128 stands for zero in the data rows.
Some points, one per row:
[107 142 122 143 142 123 108 154 140  94 125 160 138 126 120 165 127 116
 138 127 116 116 107 144 143 158 153 151 124 119 131]
[145 115 142  87 124 157 139 109 153 101 142 157 162 151 152  88 150 144
 154 112 157 164 168  95 127 136 168 130 160 155 142]
[124 110 108 128  96 125 109 129 125  99 101 119  91  90  98 144 106 119
 115 144  91  91 103 120  93  97 122 156 104 117 118]
[138 130 160 125 158 168 114  99 112 115 162 165 142 137 128 101 120 127
 156 108 112 146 153 160 148 116 146 142 114 105 124]
[147 150 161  94 157 137 152 112 156 140 168 126 143 135 145  89 137 124
 155 128 149 120 164  89 156 151 155 159 164 113 148]
[140 126 168  97 141 149 121  90 164 165 159 147 167 161 157  96 161 145
 154 118 151 124 137 107 163 131 145 102 163 162 153]
[168 125 146  98 139 140 163 120 159 115 147 116 147 120 134  95 146 158
 162  88  92  97 159 124 155 117 131  89 149 146 158]
[148  91 128  92 152 136 142 118 167 139 148 116 144 107 125 108 155 138
 159  95 142 131 142  92 159 168 165  88 115 103 132]
[ 98 169 119 146 154 120  94 162 140 159 138 148 134 117  95 145  97  92
 107 128 102 111 134 167 115 103  96 144 117 109  87]
[100 158 106 156 111 104 131 123  87  87  92 152 137 124  90 119 114  94
 104 157  97 100  89 111  95  96 103 150 110 116 101]
[114 104 129 158 118  90  88 145 137 110  95 104 118 119 112 140 101 102
 127 164 101 107  94 132 139 101  90 149 141 131 143]
[111 114 136 112  98 106  92  88  88 111 144 161 112 110 132 129 105 104
 109 134 112 101 125 129 107 108 135 121  99 124  97]
[135  97 145  88 132 160 154 100 149 133 164 143 141 145 132  89 166 162
 156 103 169 169 161  91 128 140 168 140 165 142 106]
[ 94 151 140 157 129  96  97 165 152  96 102 132 146 144 149 168 154 100
  97 130 127 108 122 161 139  90  93 127 122  98  90]
[131 113  98 132 102 144 167 151 161 157  97 102 122 125 138 121 143 166
 147 133 147 141 109 131 158 147 129 115 138 140  94]
[116 101 105 115 117 138 118 165 150 150 110 106 107 104  90 100  94 117
 102 135 116  90  87  87  88  91  87 122 134 135 136]
[136 135 122 140 107 128 130 107 134 155  90  89 115 122 122 121 138 154
 107 106  94 105 138 148 107 132 151 160 116 154 161]
[ 92 145 121 164 169  91  94 166 147 144 161 113 116 113 116 145 113  99
 132 153 115  91  87 105 135 112 150 159 107  89  98]
[155 102 165 114 160 167 162 104 155 108 153 129 134 110 146 102 160 155
 161 104 152 149 162  99 142 125 148  95 139 121 149]
[122  99 126 113  99 133 120 114 114 107 130 159  94  90 125 110 126 141
 100 146 133  98 112 134 105  98 113 138 154 150 126]
[141 129 130  89 147 144 154 159 165 125 162 136 165 159 135  96 142 121
 144 113 154 129 142 101 156 159 143  88 104  94 131]
[105 168 151 154 145  92  90 150 126  87  96  95 142 100  87 107 138 120
 114 155 145  92 118 141 130  94 107 160 132  87 102]
[130 120 156 116 154 126  97  89 134 122 166 164 166 131 141 102 135 123
 158 155 168 147 116  91 164 144 163 166 161 137 135]
[156 154 147  87 142 145 158 115 148 137 154 128 141 106 118 100 158 129
 126  91 136 106 146 121 151 145 157 123 142 107 139]
[154 159 118 161 108 114 119 124 147 160 132 163 159 163 151 152 111 121
 116 151 110  99 108 137 104 106 117 153 102 112 137]
[121 163 112 155 117 113 130 168 128 135 107 139 160 149 108 159 120 139
 148 156 115 134  95 168 148 125 119 148  92 104 104]
[ 94 158 129 146 165 131 111 149 108 112 167 165 150 114  92 149 101  90
 137 147 134  96  98 146 137 110 111 128 136 130 128]
[ 93 144 120 135 137  94 105 161 144 127 149 138 132  96  89 139 140  91
  87  97 139 145 144 136 116 111 137 124 125 118 117]
[161  96 151 114 152 155 159  95 149 129 144 130 157 122 156  97 124 122
 151 109 160 159 162 156 166 134 167 157 168 164 167]
[127 125 155 122 159 163 140 119 121  90 132 156 156 129 156 110 151 126
 131 116 162 141 136 122 125 114 140  99 153 134 110]
[109 160 116 140 158 140 116 130 130 149 142  94 124 121  93 126 127 114
 165 159 150 138 116 166 162  95 102 110 122 120 137]
[111 143  92 150 125  99 106 137  88 126 128 133  98  87  87 128 118 112
 109 145 113 126 121 155 112 118  98 149 129 129 122]
[142 141 104 134  87 115 147 140  95 114  94 153 129 148 117 130  96 159
 130 120  99 119  88  94  98 146 110 157  95 144 158]
[164 149 109 131 108 155 149 105 135 161 136 162 136 145 119 122 160 165
 103  92 124 153 133 149 147 161 114 120 150 141 140]
[158 167 132 161 114 126 150 113 120 163  98 107 111 118 131 111 123 126
 106 135 114 122 137 163 140 167 154 130 130 160 146]
[159 114 166  99 150 154 149 104 162 135 161 123 132 146 165 137 153 110
 142 100 147 140 158 133 165 156 167  91 143 154 169]
[108 100 127 111 113 145 137 137 108 104 111 115 107 140 115 136 157 159
 135 149  97 107 121 109 109 130 127 134  88  88 106]
[ 96 152 124 162 164 101 102 126  92 112 151 166 140 115 105 148 148 127
 153 163 128 121  96 147 151  93  87 117 120  91  93]
[158 119 135  89 166 166 132  99 161 131 145 146 156 115 111  98 166 161
 167 136 156 161 155  98 160 138 162 127 141 147 168]
[131 131  89 147 128 154 148 108  98 154 114 150 126 127 109 114 128 165
 129  96 107 136  92 104 106 119 104 145 158 161  96]
[102 134  92 138  96 100 105 121 114 167 134 131  89 116 121 131  87  90
 104 140 123 151 107 125  99 137 116 164 106 108  91]
[152 127 141  96 148  99  95 111 151 132 129 118 168 169 164 129 159 155
 160 127 163 154 159  97 130 143 156  95 146 155 164]
[ 91 153 130 159 156 111 104 168 125  98 155 151 125 129 100 147 145 118
 102 161  94  88 111 169 149 108 126 169 121 111 128]
[168 136 167 104 130 125 118  94 143 141 152 105 164 143 134 105 162 168
 165  94 131 142 161 114 159 152 155  96 156 124 151]
[126 121 132 125  98 112 122 150 101  97 110 141 105 134 137 116  89 109
  94 124 101 104 109 118  92 111 158 132  93 128 126]
[110 167 157 163 147 110 100 130 104  89 122  88  97 127 142 147 122  88
 113 141 157 131  95 106 129  88  95 152 157 105 150]
16 more points follow, each with its number after it:
[125 111 106 101  94 139 155 163 132 124 124 152 103 100 113 127 100 112
 105 148 134 164 131 126 126 162 119 155 127 110 107] 0
[160 120 165 102 127 161 158  91 110 134 133 142 139 144 141  88 139 137
 120 102 159 158 154  98 134 158 157  92 152 164 157] 1
[142 132 117 118 101 156 141 157 141 118 108 144 114 121 114 132 102  99
  98 160 110  93  96 128  91 122 121 109 105 110 138] 2
[165 121  87 128 107 101 125 148 160 166 117 112  99 116 110 151 115 139
 130  89  88 124  88 119 138 135 101 162 140 114 152] 3
[128 146  95 160 126  90 110 169 163 167 156 122 147 140 115 164 133 113
 112 149 142 122 129 138 114 105  90 100 125 148 152] 4
[166 117 153 100 120  98 127  91 146 131 146 111 161 166 160  99 131 142
 157  99 167 162 166 112 141 148 156  90 145 121 155] 5
[151  94 152 107 153 157 136 102 168 156 147  91 164 167 158  90 162 157
 151 114 152 156 167 106 132 106 152 104 155 127 145] 6
[135 148  99 135 120 118 102 106 119 147 104 139 158 165 126 152 147 138
 119 150 154 154 154 145 133 169 139 144 165 166 125] 7
[152 165  97 123 140 147 146 167 146 145 118 140 167 166 107 139 128 108
  96 147 146 150 150 148 141 139 135 152 138 126 150] 8
[138  99 133 117  92 132 144 134 124 105  96 107  87  89  94  87  92 154
 163 141  95 121 119 122 131 154 121 120 131 125 119] 9
[115 160 107 156 133  93  90 117  93 130 121  88  95 101 100 143 112 147
 137 159 167 169 126 162 155 142  92 119 130 149 139] 10
[151 107 156 116 148 152 144  88 135 138 163 137 157 156 160 113 164 125
 101  87 137 105 156 134 144 101 142 112 161 142 151] 11
[146 118 167  95 149 153 166 112 157 162 154  92 152 154 166 156 168 130
 144  90 140 155 168 131 150 155 162 117 156 132 164] 12
[120 152 138 142 109  87  91 141 166 144 127 129  96  89  98 124 119 145
 141 125 100 102 125 155 132 109 112 114  89  90 109] 13
[129 136 143 138 104 135 143 132 148 122 118 159 101 130 161 128 111 144
 110 111 111 108 156 164 124 145 106 147 144 101  97] 14
[120 140 137 141 161 122 101 124  96 120 158 104 119 104 104 132 115  87
 128 162 144 139 140 105 108  90 142 168 145 115 161] 15
Which two of these numbered points are nearest to each point below, ignoring the 2 directions in which the first points spread most? Their numbers follow each, nearest first.
[ 95 137  99 141 136 117 127 158 117 113 134  98 101  91  94 160 151 108
  94 131 109  90  99 102  90  91 130 165 101 106 123] > 15 12
[101 150 126 145 138 106  96 149 142 110 137 145 138  95 129 169 107  95
 111 139 129 127 139 158 111  87 102 161 120 101 112] > 14 12
[139 127  97 147 130 148 135 109 129 143  87  89 114 162 159 136 136 157
 134 150 139 140 119 136  89 113 160 147 116 123  88] > 6 12
[134 151 109 155  94  95 157 160 118 150 102 132 113 138 124 127  90 125
 106 114 127 157 132 167 119 162 161 167 133 158 116] > 8 7
[115 104 108 115 101 115  99 146 127 111 148 169 111  92 105 150 108 111
 124 166 120 139 147 151 119 116 128 163 108 120 114] > 0 2
[119 134 135 144 122 129 114  90  97 136 116 164 131 105 109 103 114 169
 127 115 126 116 115 120 116 142 117 115 155 168 120] > 1 11
[128  95  94 151 121 169 161  97  90 149  99 145 120 150 127 164 132 160
  89 105  96 151 124 145  87 107 116 140 109 159 102] > 11 12
[112 157 120 169 135 108 103 145 137 154  93  96 123 161 102 125 131 150
 129 160 138 144 115 158 136 163 132 105 142 168 125] > 7 10
[122  90  94 162 104 119 157 122  94 148  95  90  87  94 116 150  87  98
 100 108  88 113 130 123  88 161 152 154  90  93 115] > 12 0
[169 126 162 111 162 127 125  92 115 140 165 136 128 132 149 105 167 134
 149  98 140 163 167 112 152 129 144  98 157 151 169] > 1 11
Now 16 new points, numbered from 0 again:
[137 122 169 103 131 150 165 131 169 151 135  93 162 148 167 106 149 150
 166 129 165 126 113  90 168 169 169 146 168 167 156] 0
[110 144  89 130  95 110 124 140 109 165 119 114 115 126  91 134 109 133
 125 110  87  89  91 154 100 139 112 133 119 165 140] 1
[127 162 169 139 167 120  91 128 166 120 168 109 136 146 159  97 149 109
 121 106 160 147 148 110 169 118 125 143 167 114 159] 2
[133 118 154 108 143 149 168 129 162 162 169 151 168 168 147 118 169 148
 131  99 161 155 149 130 168 166 148  87 150 157 141] 3
[116 101 139  98 118 116  98 132  95  91 120 147 116 109 102  95 137 156
 150 119  91 101 139 151 136 128 111 150 128 107 118] 4
[109 165 131 165  88  87 115 159 133 168 116 112 124 152 130 167 141 120
 117 148 108 109  92 116 102 147 141 125  94 150 138] 5
[123 164  91 150 125 105 108 138 111 159 101  91  97 108 106 151 107 124
 110 126 104 115  97 160 145 132 104 151 113 136 100] 6
[ 99 130 144 118 119 118  92 133 136  91 112 150  99 111 143 154 130 136
 152 158 131 125 123 113 109 114  99 106 107 143 134] 7
[113 102 119 124  90  98 136 164  99 104 126 155 125 155 139 130  92 115
 124 151 141 144 126 129  99 104  91 112 135 126 116] 8
[165 112 148 100 165 162 165 114 167 157 151  98 146 162 168  91 141 149
 138 111 165 128 143  88 145 141 114  89 158 156 163] 9
[144 129 145 152 124  92 116 161  94  92 127 100  98 136 146 140  97  88
 105 144 105 135 147 125  95 105 101  99 117 133 147] 10
[114 115 103 152 109 143 147 107  87 141 159 169 105 103 101 141  98 122
 108 168 151 115 101 154 135 157 115 166 140 136  90] 11
[129 107  90 144 129 158 152  96 150 169 136 134 104 124 128 148 122 115
 118 138 122 130 101 119 115 109  94 122 137 157 146] 12
[132 119 116 105  89 103  98 152 139 109 122 157 121 105 145 160 129 137
  97 132 121 103 117 150 101  89  88 114 100  92 117] 13
[ 96 108 114 168 112  91 120 125 105 155 125 105  96 109 107 161  99 103
  88  87  90 134 124 127  97 126  97 101  99 162 130] 14
[ 88 161 164 164 169 130 110 155 126  94 112  96 137  91  92 111 116 110
 149 161 166 117 100 143 146  87 100 169 164 104 127] 15
Which two of these numbered points are nearest to each point below, ignoring the 2 directions in which the first points spread most? Their numbers follow each, nearest first.
[148 103 158  97 121 136 168 146 155 117 150 124 158 150 162 104 144 136
 143 107 145 160 169 139 144 115 147 141 166 151 148] > 8 3
[125 135 110  99 110 134  95 119 119 127 123 121 108 147 142 112 119 101
  95 164 117  89  91  88 113  95  97 132 102 102  91] > 9 13
[105 168 149 153 146 139 113 122 109 107 145 124 128 158 155 169 142  89
  92 109 148 149 114 115 122  94 136 168 126 100 121] > 2 3
[106  92 115 157 116 159 138  87  91 158 139 149 106 141 161 142  88  96
  90 119 111 138 128 100  90 146 120 136 119 160 107] > 12 14
[150 109 159 102 149 150 134 115 158 132 139 101 135 102 136 106 164 152
 164 115 158 159 120  97 161 117 141 125 162 139 142] > 15 0
[112  89 111 120  95  95 115 135 110 117 124 168 129 112  96  99 103 141
 122 116  99  94  99 153 118 128 124 116  95  99 111] > 4 13
[ 98 100 124 166 128 135 117 134 101 106 106 130 109  94 112 166 125 140
 123 154  90  87  94 149 125 115 118 161 106 108  99] > 4 7
[104  92 123 127  97 138 121 128 115 125 115 144  92  93 104 109  90 105
  92 140 100  88 110 159  92 104 118 145 100  87  94] > 4 13
[ 92 142  95 136 150  88  87 126 106 119 164 154 140  99 110 162 126 118
 145 123 121 104 102 152 128 102 123 148 101  94 130] > 1 4
[147 139 100 105  99 122 148 142 158 168 107 117 106 119 153 138 108 158
 121  92 102  95  93 130  94 127 124  91  91 147 111] > 1 3
